In the rows, 128 means zero.
Turns in one plane each, and the order they were made in; the first pair answered:
gol (before => after):
[158 111 141 167  95 142 130 132 107 168 114 102 156 123 142 146 105 132
 141 120 158 130 136 117 134  88 175 177 146 135 153  89 165 119 136  96
 118 144 114 160  83 111 102 144] => [149 145 173 139 115 164 122 130 135 164  77 125 154 110 112  92 114 129
 143 119 164 134 135 147 101 104 132 178 148 115 126 117 172 104 161 139
 108 105  91 123 141 181 118 125]
[133 142 141 140 124 129 123 142 137 118 153 117 136 131 121 122 122 124
 143 121 115 146 132 120 144 129 148 150 133 129 137 130 134 124 137 145
 118 139 115 100 157 127 124 116] => [129 137 142 146 124 125 125 137 134 119 152 115 140 132 122 127 124 121
 143 124 118 144 129 118 148 130 155 147 130 130 139 128 127 123 133 143
 118 141 123 105 149 118 124 122]
[139 120 130 116 126 131 131 126 124 132 128 124 127 139 136 122 118 125
 127 117 132 131 128 115 119 127 141 133 122 133 134 128 135 124 136 127
 133 141 132 133 128 132 128 120] => [132 132 134 120 129 129 132 130 139 127 124 131 138 137 128 110 125 126
 124 127 134 138 131 120 114 132 136 128 122 120 131 133 136 135 138 138
 128 121 139 123 140 133 130 119]
pemum (before => after):
[142 113 105 124 102 102 109 159 135 126 131 137 123 109 146 111 132 110
 150 118 119 138 154 120 131 108 141 106 129 110 120 161 132 132 138 135
 111 138 141 104 119 114 147 168] => [136 131 121 119 112 108 101 144 147 125 119 143 132 103 136 105 131 113
 145 118 132 134 152 129 118 112 119 110 131 115 118 161 146 125 149 151
 110 123 141  85 134 136 143 152]
[122 130  99 120 122 151 121 167 118 127 133 119  95 111 149 118 107  99
 118 141 135 150 109 115 122 128 147 134 141 103 109 153 120 159 121 129
 145 144 101 151 160 127 130 105] => [120 134 100 113 129 151 116 170 128 129 133 120 102 108 141 114 121  96
 113 143 134 156 111 116 121 124 139 127 145  95 101 162 116 162 127 132
 136 143 103 147 165 128 130 112]
[112 120 124 123 143 135 131 117 132 101 125 119 133 109 116 110 163 133
 132 117 127 144 126 141 125 130 116 125 116 102 128 129 122 142 122 150
  96 127 115 119 152 140 133 129] => [128 116 129 126 137 165 138 110 131 107 122 120 115 127 122 120 133 128
 133 120 138 122 129 130 115 136 117 141 116 108 139 119 135 122 119 149
 117 115 111 110 158 166 126 115]
[125 146 118 157 131 190 160  87 157 111 141 113 129 160 129 140 103 113
 126 143 145 125 106 136 133 122 102 156 147 138 191 147 145 134 106 127
 179 107 147 137 117 116 126  75] => [126 122 102 155 114 169 158  97 147 114 150 108 127 150 143 156 117 110
 136 141 129 145 108 127 157 119 123 140 145 134 193 149 130 152  90 109
 168 131 146 166  89  80 125  89]
kevet (before => after):
[144 109 118 148 122 109 124 123 128 127 140 139 150 119 134 131 139 126
 136 122 115 131 130 126 141 131 124  96 138 136 119 117 125 156 131 119
 114 140 130 152 125 101 120 129] => [139 127 128 154 138 118 128 107 140 135 135 146 156 124 117 139 140 128
 126 128 136 131 130 129 127 140 104 101 139 139 118 119 139 151 134 132
 128 115 138 127 145 126 119 118]
[ 83 111 121  99 106 143 107 132 134 101 113 128 140 131 161 146 103 121
 168  98 167 125 136 105  91 163 145 150 145 161 170 112 149 154 133 167
 137 125 128 103 187 159 120  80] => [ 94  88 118  85  82 129 106 152 120 103 116 125 123 127 176 134 108 118
 179  90 150 133 140 106  95 154 155 139 136 153 163 120 123 164 130 164
 123 158 119 129 170 139 128  90]
[124 151 101 155 105 166 106 150 125 108 120 107 122 128 127 109 128 126
 169 105 133 121 117 143 121 144 136 122 130  94 105 176 103 127 117 143
 136 110 117 115 110 126 129 113] => [118 142  92 169 101 158 111 140 119 117 125  99 130 132 137 131 129 132
 160 100 131 113 114 125 139 137 143 125 125 101 121 162 102 130 107 128
 144 124 127 123  94 107 120 122]
[129 163 122 149 158 112 127 121 148 106 132 131 154 127  81 126 151 137
 119 146 144 132 121 130 134 141 129 119 140 131 132 130 134 136 124 128
 116 114 135 116 125 124 114 129] => [122 163 128 121 139 100 118 139 140 105 128 126 129 116  92  94 149 126
 135 132 111 152 127 140 127 132 129 119 127 114 117 146 109 143 129 131
  88 136 111 137 125 128 132 128]
Now pairs of rows:
(2 to 3 turns a pair)
[135 132 102  96 130 173 107 131 149  94 109 134  70 118 133  95  67 120
 154 127 112 110 126 151 114 108 125 116  96 151 153 134 133  84 128 104
 121 121 115 125  96 167 131  95] => [137 135  90 134 153 168 108 110 156  94 127 135 107 125 124 151  86 134
 136 140 142 102 107 134 148 111 138 105 112 175 169 110 148  95 107  86
 140 114 156 125  82 134 108 107]
pemum, kevet
[154 112 148 104  90 163 117 146 105 150 116 137  71 137 161 113  76 107
 146 107  99 132 123 124  99 124 122 144 106 106 118 141 111  98 128 131
 119 145  85 115 131 167 158 122] => [152 118 122 174 128 161 122 110 111 144 152 129 122 159 139 203  91 119
 114 134 147 118 109  97 160 120 141 131 128 146 166  99 150 120  95  90
 159 130 142 108 106 110 112 134]
pemum, kevet
[105 132 122 117 124  73 116 148 133 105 138 115 155 103 122 127 194 135
 122 124 120 152 132 145 145 124 138 104 128 120 121 132 111 170 134 133
 100 131 141 162 129  86 137 159] => [133 108 150  84  83 150 118 151 111 141 113 119  80 123 152  98  87 111
 151 113 105 109 138 122  84 125 128 140 112 120 119 136 116  96 154 142
 117 128  97 143 135 159 152 119]
pemum, pemum, kevet
[119 128 135 114 156 118 123 176 122 134 104 144 131  92 146 116 168 102
 128 106  99 145 156 180 103 138 116 138 141 111  91 170 105 149 142 157
 130 168  90 137 149 130 138 147] => [121 160 143 167 192 145 128 127 146 133 106 154 163 114 115 173 159 114
 103 125 155 128 135 167 119 143 109 139 163 141 119 141 142 139 134 150
 168 129 122 104 155 145 113 135]
kevet, kevet
[159  52 125 120 124  87 143 127  78 152 131 117  96 101 150 107 113 141
 156 119  87 113 113 112 142  98 168 139 112 122 112 158 138 135 138 128
 102  90 107 139 126 110 155 108] => [158  91 148 125 155 112 145 103 101 144 111 135 111 102 115  97 116 142
 148 121 111 110 109 125 116 106 139 138 123 121 105 156 165 121 156 145
 111  53 107  96 168 161 163  94]
kevet, kevet
[143  88 118 118 120 152 128 102 104 144 140 124 106 178 146 148  82 122
 115 133 123 106 128  90 129 112 135 132 121 140 129 115 134 108 121  98
 177 150 129 121 121 123  90 102] => [149  93 118  83 106 140 122 129 103 141 124 127  87 157 145  94  84 114
 129 115  96 122 139 111 102 113 118 130 110 117 111 138 115  94 134 111
 151 156 104 129 126 132 116  95]
kevet, kevet
[149  89 124 178 101 122 124 132 129 121 129 124 123 151 150 140 106 121
 139 123 110 125 121 135 110 131 139 107 119 144 146 144  97 130 101 128
 128 151 126 194  78  96 123 153] => [150 121 151 175 117 166 130 113 153 126 102 143 115 154 126 124  78 115
 135 126 139 109 124 141  67 137 110 121 129 150 148 137 133 106 128 158
 141 112 116 149 123 161 134 122]
pemum, pemum, pemum
[171 107 150  90  91 167 144 127 115 145 135 134  90 123 184 124  80 115
 149 132 105 104 129 109 109 133 136 146  93 122 128 123 122  95 143 136
 143 142  88 129 104 133 150 124] => [165 136 162 108 115 181 145 107 137 141 122 144 101 136 157 132  83 118
 135 137 128 102 122 117 102 136 118 147 109 129 128 124 140  90 146 153
 153 110  99 101 132 161 149 111]
kevet, kevet
[124 140 120 119 136 104 119 129 145 108 115 135 154 115 113  95 176 138
 128 132 129 148 129 140 124 137 114 126 138 116 114 142 124 135 132 146
 115 133 126 119 135 127 126 137] => [139 111 126  99  97 120 131 146 114 128 119 123 112 129 148 102 125 116
 139 120 108 140 133 118 118 130 140 130 117 116 115 138 106 121 131 130
 123 162 107 141 109 114 130 137]
pemum, kevet
[143 170 112 146 152 139 124 126 148 105 118 152 124 122 121 118 145 111
  86 115 147 112 100 169 156 137 150 132 139 118 119 143 132 123 108 123
 114  83 140 103 145 100 154 119] => [147 169 118 125 140 144 119 134 139 108 107 155 100 121 133 101 124 106
  96 104 136 111 102 173 132 142 142 136 132 109 109 148 125 104 123 127
 110  95 124 107 150 118 162 123]
kevet, pemum
[167 113 175 120 145 161 143 126 147 148 139 120 123 160 112 103 121 120
 115 125 121  91 141 106  97 144 116 109 142 137 135 104 162 108 127 168
 139 119 132 131 147 177 114 111] => [143 125 160 111 147 111 133 149 153 127 149 120 152 127 101  76 191 132
 110 122 105 126 149 138 126 149 117  85 148 116 118 122 142 162 127 177
 100 127 141 152 148 141 123 139]
pemum, pemum, pemum
[141 126 153 106 123 151 150 125  92 142 124 148  80 155 132 129  79 106
 134 120 137 104 145 100 109 141 120 147 131 149 163 135 119  85 157 131
 148 128  81 127 135 187 144 127] => [137 121 121 150 133 104 152 121  86 129 164 129 124 157 135 185 126 116
 111 124 149 119 134  84 184 139 149 122 136 156 180 112 115 135 125 100
 149 151 121 156  96 106 119 158]
pemum, kevet, pemum
[130 155 154 132 127 141 137 117 153 145 121 110 110 131 130 114 125 132
 148 120 120 140 136 165  55 134 149 137 117 134 118 135 163 103 164 127
 133 101 152  88 168 209 129  94] => [142 117 132 178 122 136 145 100 132 153 151  89 121 149 149 188 119 141
 131 130 133 122 123 125 108 119 187 134 122 162 151 100 173 115 132  84
 156 119 182 114 114 139  96 116]
kevet, kevet
